In the rows, zero is written as 128.
Rotation paths and how fast each direction turns (degrees per step)
Each turn is a multiple of 5 degrees from 10 to 175, or 0.
Each row of a path follows its step; steps can be skipped.
path 1
step 5: [137 126 124 130 133 126 129 125 134 135 120 131 130 144 134 128 123 127
 123 117 130 119 118 115 124 122 133 131 137 131 122 126 128 124 129 124
 127 131]
step 6: [133 129 122 126 127 146 130 126 129 127 127 137 135 130 133 119 125 141
 128 122 135 120 127 122 128 121 129 133 123 131 127 131 123 140 132 127
 126 135]
step 8: [134 131 122 130 134 136 126 131 130 127 124 115 131 130 137 139 136 126
 127 121 131 127 121 125 120 121 128 133 137 140 139 130 139 131 130 126
 126 134]
step 10: [134 135 136 123 132 136 127 132 142 127 125 130 122 119 134 126 118 124
 123 129 127 115 125 123 131 135 128 139 122 132 138 137 128 127 129 124
 127 125]
step 12: [130 119 120 129 125 133 124 121 139 133 121 126 134 125 132 133 135 135
 120 126 122 115 125 135 125 123 135 140 127 127 128 122 125 119 123 122
 130 130]
step 13: [130 133 126 130 116 132 133 130 141 134 122 125 131 132 124 126 122 129
 117 129 123 117 129 122 123 120 122 139 135 131 122 135 121 128 137 126
 134 125]
step 14: [128 135 127 126 120 133 129 131 131 140 133 122 125 134 133 126 132 137
 133 135 131 115 117 121 126 117 127 135 118 123 133 128 137 135 134 129
 129 129]
step 16: [132 136 127 120 131 134 125 119 127 133 120 124 135 134 131 137 116 134
 125 117 138 122 127 129 129 121 125 135 131 136 128 132 123 131 134 119
 131 134]
step 22: [130 131 127 126 125 132 123 122 137 137 127 129 131 119 124 121 129 137
 127 123 129 118 113 136 131 127 123 135 120 121 141 130 125 119 127 129
 125 131]
step 24: [122 138 126 116 118 131 128 120 126 133 122 123 134 136 136 128 132 131
 117 133 128 121 121 119 122 116 128 135 132 125 126 124 130 127 127 121
 130 133]
step 25: [129 131 125 134 131 125 122 126 134 129 128 134 137 133 134 120 134 132
 128 128 130 114 122 122 127 114 130 137 118 126 126 129 119 125 138 137
 135 127]
Directions:
[127 126 130 125 131 131 128 130 129 128 128 126 128 125 132 128 130 128
 131 130 126 126 129 131 130 128 131 129 127 130 129 126 127 132 131 127
 129 133] -> 175
[129 127 125 126 125 128 130 128 128 129 128 133 132 131 132 129 133 125
 127 127 128 128 129 128 129 129 129 126 128 127 130 126 130 127 123 131
 128 131] -> 115
[123 125 128 128 125 125 129 129 131 130 128 126 126 128 125 126 129 127
 124 129 125 124 127 131 129 129 126 131 128 124 130 128 128 128 127 126
 128 130] -> 35
[128 129 124 128 128 126 126 129 129 126 130 126 129 127 127 130 130 125
 129 134 129 126 131 125 124 125 127 126 128 127 130 131 130 128 131 129
 132 128] -> 65
[125 131 126 127 125 131 127 128 126 130 130 124 130 128 127 128 128 129
 126 128 131 131 130 126 130 127 126 128 127 128 126 129 129 130 129 126
 122 134] -> 140
path 2
step 2: [119 132 122 132 129 134 121 120 121 132 134 122 122 126 140 132 129 124
 122 124 141 129 120 136 142 121 127 128 126 136 134 130 125 133 119 133
 123 127]
step 3: [119 130 123 136 131 122 130 119 122 129 126 135 116 120 130 126 124 132
 134 122 127 123 139 133 123 124 120 121 120 124 126 123 110 126 127 128
 125 136]
step 5: [121 138 125 131 123 122 137 129 130 137 130 125 121 129 133 138 136 136
 118 135 135 130 140 131 137 135 116 132 129 137 131 132 122 129 133 135
 127 131]
step 8: [124 132 123 132 124 121 137 121 126 127 131 128 134 128 131 133 124 138
 123 137 131 115 134 124 119 123 120 124 120 140 123 132 124 123 130 122
 119 118]
step 9: [135 129 118 134 129 127 122 130 127 130 139 133 131 121 138 115 129 129
 142 134 132 124 128 133 131 138 129 130 135 129 125 125 129 133 133 128
 116 115]
step 10: [120 132 124 124 126 129 118 125 130 131 129 129 125 123 138 128 125 133
 119 126 137 125 122 130 128 135 122 120 129 136 114 145 129 139 125 127
 122 135]
step 14: [123 125 125 133 123 127 125 135 128 139 138 125 125 121 135 135 130 126
 127 129 137 124 130 135 129 137 117 138 131 122 136 111 123 127 139 122
 130 133]
step 16: [120 131 118 133 114 119 129 131 123 129 135 127 130 129 131 132 124 145
 128 128 124 129 130 123 115 123 134 131 127 135 138 119 129 138 130 128
 120 128]
step 20: [124 134 117 130 126 129 132 121 137 123 135 120 124 125 133 126 134 125
 135 129 137 125 127 138 138 122 128 129 121 132 125 134 111 128 115 132
 124 124]
step 26: [125 133 124 129 121 122 133 121 120 138 129 128 135 126 131 128 120 123
 129 127 131 112 122 127 121 137 124 124 128 140 121 120 131 127 129 116
 120 119]
step 28: [120 130 110 130 123 132 125 129 131 126 134 126 129 125 125 123 133 136
 132 131 138 116 131 131 120 131 127 117 124 129 117 139 122 137 128 125
 123 136]
Directions:
[129 126 127 129 133 128 125 131 127 125 128 129 131 127 125 126 126 128
 128 126 130 126 127 130 128 129 125 127 125 132 130 131 128 132 124 128
 126 127] -> 40
[127 129 127 132 130 128 124 130 125 128 130 128 130 128 128 129 133 128
 129 126 129 128 124 127 129 131 130 128 131 127 131 123 132 126 128 126
 127 126] -> 145
[129 128 128 125 126 127 125 128 128 134 128 132 129 130 126 126 131 131
 129 127 129 125 128 126 131 129 127 127 123 127 127 131 130 125 130 129
 127 126] -> 20
[131 127 128 129 125 127 127 127 126 129 124 131 131 127 126 128 129 130
 127 128 130 130 131 126 130 129 126 134 129 129 129 126 125 128 125 127
 132 131] -> 40
[127 126 129 128 128 129 130 122 127 123 127 127 128 124 126 128 129 127
 126 128 130 124 125 126 127 129 128 128 126 129 125 129 131 127 129 127
 132 127] -> 160
